The rows of M fall into 3 groups, which share some directions, and each row is roughly a mix of its group's hidden directions.
M (111 x 10):
[[ 0.94 -0.95 -0.10  3.04  1.02  3.23 -0.24  1.17  3.35  1.15]
 [-0.74 -0.33 -0.62 -1.51 -2.49 -1.77 -0.80 -0.84  4.73 -0.40]
 [-2.07  0.61  0.09 -0.57 -4.35 -2.70  1.46  0.88  1.13  1.04]
 [ 2.51  3.11 -0.31 -2.63  2.28 -0.98 -1.28  1.19 -0.41  2.03]
 [-3.13  0.27  0.26  1.55 -0.02 -2.30  2.56 -2.68 -1.55 -1.67]
 [ 0.45  1.16  2.10  2.49 -0.90  0.24  1.29 -2.50 -3.55 -1.73]
 [ 0.92  2.57  1.17 -2.53 -1.01  0.40 -1.94 -1.28  1.96 -3.30]
 [ 1.89  0.55 -0.91  0.99 -0.70 -0.78  2.32  4.91  0.27 -0.38]
 [-1.49 -0.47 -1.81 -1.25 -0.60 -0.51  0.82  3.19  4.13  0.83]
 [-0.55 -0.24 -2.54  1.02 -2.14  1.00  1.81 -3.18 -2.02  2.37]
 [-1.77 -0.83  1.58  2.38  0.21 -2.51  0.77  1.98  3.05 -2.10]
 [ 0.69  1.97  0.87  2.18 -0.80  2.54 -2.43 -2.40 -2.48  1.34]
 [ 1.59  0.95  0.78 -2.34  0.79 -0.70 -1.02  1.06  4.86 -0.32]
 [-4.02  0.23 -0.93  1.10 -0.73 -3.24  1.70 -0.69  1.87  0.54]
 [ 1.51  3.08  1.20 -2.68  0.19  1.36 -3.25  1.86  0.43  0.05]
 [ 1.52  0.09 -0.74  2.95 -2.20  3.20 -2.75 -0.33  1.48 -0.01]
 [ 1.01 -2.71 -1.81 -3.23 -1.71 -1.18 -2.23  0.17  0.76  2.13]
 [ 2.57 -0.71  0.92  1.34 -3.64 -1.42  2.17 -0.06  0.80  2.48]
 [ 1.78  1.45 -1.37 -1.33  2.81  0.55  3.76  0.74  2.08  0.64]
 [-2.82 -1.33  0.97  1.55 -2.45  1.96  0.70 -0.37  1.05 -3.44]
 [ 1.49 -0.11  1.32  0.85  1.46  1.69  1.71  3.23 -3.68 -0.14]
 [ 1.24  2.59 -2.08 -0.74 -3.70 -0.74 -0.51 -1.79 -1.37 -1.96]
 [ 0.55 -3.10 -1.27  0.79 -0.67 -1.35  1.27 -3.70  2.57  0.49]
 [ 0.33 -0.78 -1.78  3.67 -1.55  0.70  0.00 -3.76  1.40 -0.43]
 [-1.29 -0.85 -2.23 -0.63  1.01  0.71  3.05  1.19  3.51 -2.05]
 [ 0.51  1.11  0.17 -4.63 -2.66  0.82 -0.81 -0.02 -2.08 -0.95]
 [ 0.13  0.39  1.07 -3.54  1.38  0.65  1.10  2.55  3.43  0.90]
 [ 1.16 -0.70  2.27  0.87 -0.23  3.17 -0.91  2.02  3.01  2.17]
 [-2.24  1.30 -0.88 -3.22 -1.14  2.04 -1.25 -3.33 -0.09  0.70]
 [ 0.39  0.57  2.49  0.37  0.23 -1.28  2.47  0.09 -2.44 -4.00]
 [-0.75 -1.22 -0.50  1.10 -2.24 -1.23 -3.79 -1.32  2.51  2.02]
 [-3.68 -3.57  2.31  1.13  0.14 -0.01 -0.60 -0.79 -1.07 -1.21]
 [ 0.21 -2.50 -0.44 -1.29  1.72 -1.32  1.47  3.68 -1.39  2.45]
 [-0.15 -1.15 -1.12  3.85 -2.54 -0.31  1.59 -2.60 -1.60 -0.84]
 [ 1.11  1.62  0.74 -3.94 -1.03  1.20 -2.03 -3.12  0.50 -0.07]
 [-0.37  1.26  1.25  0.75 -2.96 -2.01 -2.80 -0.78  3.36 -0.37]
 [ 2.41 -1.14  3.37 -0.95 -1.26 -2.39  0.80 -0.27 -0.77 -2.91]
 [-0.68  0.14 -1.45 -1.51  3.44  1.22  3.30  2.61 -0.74 -0.21]
 [-2.61 -0.68  1.14 -1.29  3.18 -2.53  1.84  0.44 -2.36 -0.76]
 [ 1.75 -3.04 -0.73 -0.78  1.00  1.17  4.28  0.09 -1.41 -0.62]
 [-3.16 -2.14 -2.16  3.35  0.24  0.25  0.52  0.18 -0.98  2.17]
 [ 1.36 -0.20  2.15  3.00 -0.84  2.92 -2.66  1.10 -0.05  1.87]
 [ 0.07 -0.30 -0.89 -0.16  3.38  2.14  1.86  2.22 -3.32  0.50]
 [-0.20 -1.42  1.77  1.25 -1.89 -0.14 -0.71 -2.42 -3.82 -2.30]
 [ 0.45  1.95  0.32  3.83 -0.36  1.44  1.33 -3.59 -0.35  0.87]
 [-1.60 -0.90 -2.57  1.51  2.04 -0.36  0.67 -0.27 -0.17  4.41]
 [ 0.22  2.02 -2.27 -4.09  0.41  0.87 -0.25  0.25  2.91  0.96]
 [-2.84  1.19 -1.88 -1.35  0.89  0.57 -3.06 -3.00 -1.46  0.17]
 [-0.57  3.20  1.89  1.45  0.99  3.06 -1.49  0.55  1.42 -2.33]
 [ 1.82  1.09  2.89 -2.12 -0.54  0.81 -3.50 -1.40 -1.63 -1.19]
 [-0.50 -3.05  0.86 -3.54 -0.64 -0.97 -2.95 -1.73 -0.75  0.28]
 [-2.77 -3.19 -1.61  1.79  2.86  0.47 -0.89  0.43  0.19 -1.84]
 [-2.31 -2.42  1.33  3.37 -1.30  2.58 -0.88  0.40 -0.09 -1.71]
 [-1.37  2.20 -1.59 -0.30  2.53  0.36  2.13  3.31  2.00 -1.08]
 [ 0.24  3.03 -0.49 -2.75  0.47 -0.21  0.40  0.95  4.12 -1.05]
 [-2.19 -0.73  3.60 -3.06  0.74  0.82 -1.52  2.16  0.71 -0.38]
 [-0.11  2.96  0.76 -3.23 -2.31 -0.87 -1.15 -2.43  0.24 -1.83]
 [ 0.95  0.39 -0.10 -1.28 -2.75 -2.22  3.17 -3.13  0.60  1.04]
 [ 0.54  0.77 -1.50 -2.31  3.89 -3.10  0.33 -0.93 -0.75  1.32]
 [ 0.02 -2.76  1.29 -2.27 -1.10 -0.80 -2.33 -2.50 -2.93 -0.07]
 [ 0.64 -1.98  2.01  0.03 -3.81 -0.62  2.61  0.31 -0.75  2.40]
 [-0.94  0.61 -2.56 -0.23 -0.21  2.15 -2.45  0.56  2.18  3.59]
 [ 0.15 -2.25  1.03  4.01 -2.11  0.08  0.88 -2.36 -1.19  1.42]
 [ 0.14 -0.81  1.62  4.60 -0.45 -0.32  0.08 -3.01  1.26  1.06]
 [-1.30  0.13 -0.02  0.22 -0.59 -0.29  2.79 -1.83 -4.81 -0.22]
 [ 1.39 -0.27  1.05  1.64 -1.71  3.47 -3.22  1.61  1.38  0.95]
 [-1.82 -1.21  2.14  2.00  3.59 -1.46  0.86 -0.92 -2.40  0.87]
 [-1.32  4.01 -1.16 -1.00  1.84  2.41  0.92 -2.30  0.94 -0.42]
 [-0.76  0.26 -0.39 -0.82 -4.00  0.94 -1.64  3.10  1.85  1.55]
 [ 2.40  1.27  0.83  2.54 -1.77 -0.71 -0.18 -0.05 -0.47  4.25]
 [ 2.58  1.95  2.16  0.63  1.46 -1.06  1.37  2.01  2.07 -2.75]
 [-3.54 -2.96  0.33  1.14 -0.71  0.10  2.02 -1.21  1.02 -2.61]
 [ 0.86 -0.23 -1.66  1.57  0.43 -1.35  1.79 -1.33  3.00  3.81]
 [ 0.61 -0.34  0.45  4.15  2.30 -0.55 -0.60 -2.13 -2.18  1.82]
 [ 0.44  2.71  0.98 -1.18 -3.63  0.17 -1.45 -0.87 -3.01  1.21]
 [ 0.02  3.58 -2.37 -1.10  1.91  2.95 -1.06 -0.88  0.43  1.55]
 [ 1.47  0.07  1.48  1.67 -1.99  3.12 -3.50  1.43  0.43  1.10]
 [-1.42  2.64  2.21 -0.27 -1.60 -0.36 -3.57  0.87 -0.42 -2.48]
 [ 1.53  0.52 -3.40 -1.04 -3.35  0.86 -1.75 -1.01  1.91 -1.24]
 [ 2.10  2.46 -1.49  3.32  0.23  2.06 -0.25 -0.03  0.78  2.80]
 [ 2.20  2.64  1.63  2.09 -2.55  1.06 -0.02  2.88 -0.99 -0.86]
 [ 1.09 -1.62 -0.02  1.44 -2.10 -2.06  4.05 -0.49  1.34  1.88]
 [-2.20 -2.39  2.39  0.65  3.88 -1.13  0.92  0.36 -0.94  1.30]
 [-0.80  0.52 -0.38 -0.03 -3.67  1.08  1.48 -2.93 -3.16  0.30]
 [ 1.36  0.29  1.37  0.87  0.55  1.96 -4.95  0.11 -1.77 -0.34]
 [-0.52 -4.23 -1.79 -0.35 -0.83 -1.11 -0.76  2.44 -2.39  0.96]
 [-4.03 -0.33 -0.67  1.06 -0.08 -1.63  2.14 -0.82 -3.25  0.37]
 [ 1.82  0.08 -1.71 -4.84  0.79  0.35 -1.86 -0.89  0.56  1.25]
 [-0.43  2.75 -2.07 -4.27 -0.89  2.01  0.22  0.27 -1.11 -0.20]
 [-1.12  3.51  0.22 -0.65  0.67  1.37  2.28 -3.38  0.64 -1.76]
 [ 2.47  2.56 -3.57 -0.72 -1.74  0.62 -0.74 -0.97  2.25 -0.82]
 [ 2.57  0.71  2.79  0.35 -2.69 -0.74 -0.45 -2.19  1.17 -2.71]
 [ 0.26  2.48  0.02 -0.96  2.70  2.10  0.16  2.96 -2.95  0.37]
 [ 1.72 -3.56 -0.84  0.95  0.81 -0.44  3.49 -1.92  1.60 -0.14]
 [ 4.46  0.35  1.52 -1.02  1.61 -1.17 -1.48  2.43  0.07 -1.03]
 [ 1.08 -3.97  0.92  0.97 -1.38 -2.59 -0.25  2.77 -1.22  0.01]
 [-4.19 -0.26  1.42 -1.93 -2.10 -0.02 -0.36  1.62  1.59 -1.87]
 [-1.50  0.80  0.95 -0.06  3.02 -0.59 -0.26  3.23  2.98 -1.96]
 [ 3.11  2.49 -1.38 -2.13  1.80 -1.94  0.34 -0.10 -0.18  2.65]
 [-0.13 -0.13 -0.84 -2.10  3.45  1.18  1.05 -1.04  1.60 -3.65]
 [-1.03  2.22 -0.68 -1.44  0.90 -0.57 -0.64  2.92  4.21  0.40]
 [ 2.52  1.96  0.10  0.84 -3.48  0.92  1.52  1.05 -3.04 -0.18]
 [ 1.05  0.07  0.98  3.64  1.33 -1.17 -0.99 -4.01  0.97 -0.33]
 [-0.80  2.76 -0.08 -1.69  1.53 -2.38  2.95 -2.55  0.19 -1.46]
 [-0.59 -0.48  2.68  0.33 -2.04 -0.59  0.50 -0.62 -2.20 -4.32]
 [-2.28  1.40 -2.41 -2.43 -1.26  1.25  2.87 -1.87 -1.64 -0.24]
 [ 0.06 -3.46 -0.37 -1.82 -3.16 -1.41  0.30 -2.64 -0.57  1.30]
 [ 2.38 -0.97  3.27  3.12 -0.01 -0.19  1.36  0.62 -1.48 -2.25]
 [ 1.18 -0.43 -1.80 -2.10  0.31  2.21 -0.08 -3.02 -3.41  1.24]
 [-2.75 -2.20 -1.17 -2.69 -2.91  0.19 -0.57 -0.58 -2.40  0.75]
 [ 0.27  3.96  2.66  0.34  0.89  0.68  3.21  1.26 -0.12 -0.64]]

Here is one row of each group, with its name. Which group are the others in?
[-3.42  0.44 -1.07  0.09  1.03 -0.52 -3.60 -2.90  0.09 -0.85] | S
[ 1.22 -1.66  0.36 -3.68 -2.68 -0.25 -1.97 -1.74 -2.05  0.52] | E
[ 2.16  1.92  0.35 -1.34  0.04  2.44 -0.22  2.91  3.24  1.12] | V

[ 1.92  1.34 -2.62  1.15 -3.04  0.61 -1.93 -2.88  0.70 -0.85] | V
[ 0.67  2.16  1.10 -0.31  3.76 -0.47 -0.92 -2.97  2.02  1.40] | V
[-0.51  0.15  0.17 -3.89 -1.65 -0.72 -4.00 -0.84 -0.60 -0.88] | V
[-2.27  1.78 -1.05 -3.32  0.06  0.39 -2.13  2.18  2.28 -1.18] | S
[ 1.77 -0.65  2.69  0.08  0.52  0.96 -1.03  0.25  0.26 -4.83] | S
[ 0.53  2.12 -1.51  1.55  2.60  1.62 -2.66  2.41 -1.59 -1.52] | V
[ 0.54 -1.01 -1.03 -1.00  0.26 -0.86  5.14 -2.11  0.97 -0.74] | S
[-2.18 -1.03 -0.51 -3.62  0.31 -2.69  2.27 -1.58  0.93 -1.24] | V
[-2.50 -0.78 -0.67 -0.59  3.30 -2.52  2.78 -1.34 -0.36 -1.41] | V
[-3.08 -2.18 -2.20  1.35  1.12 -1.23  2.20  0.76 -0.79  2.61] | S
[ 1.56  1.89  1.81 -2.01 -0.55  0.13 -2.50 -2.83  2.30  1.81] | V
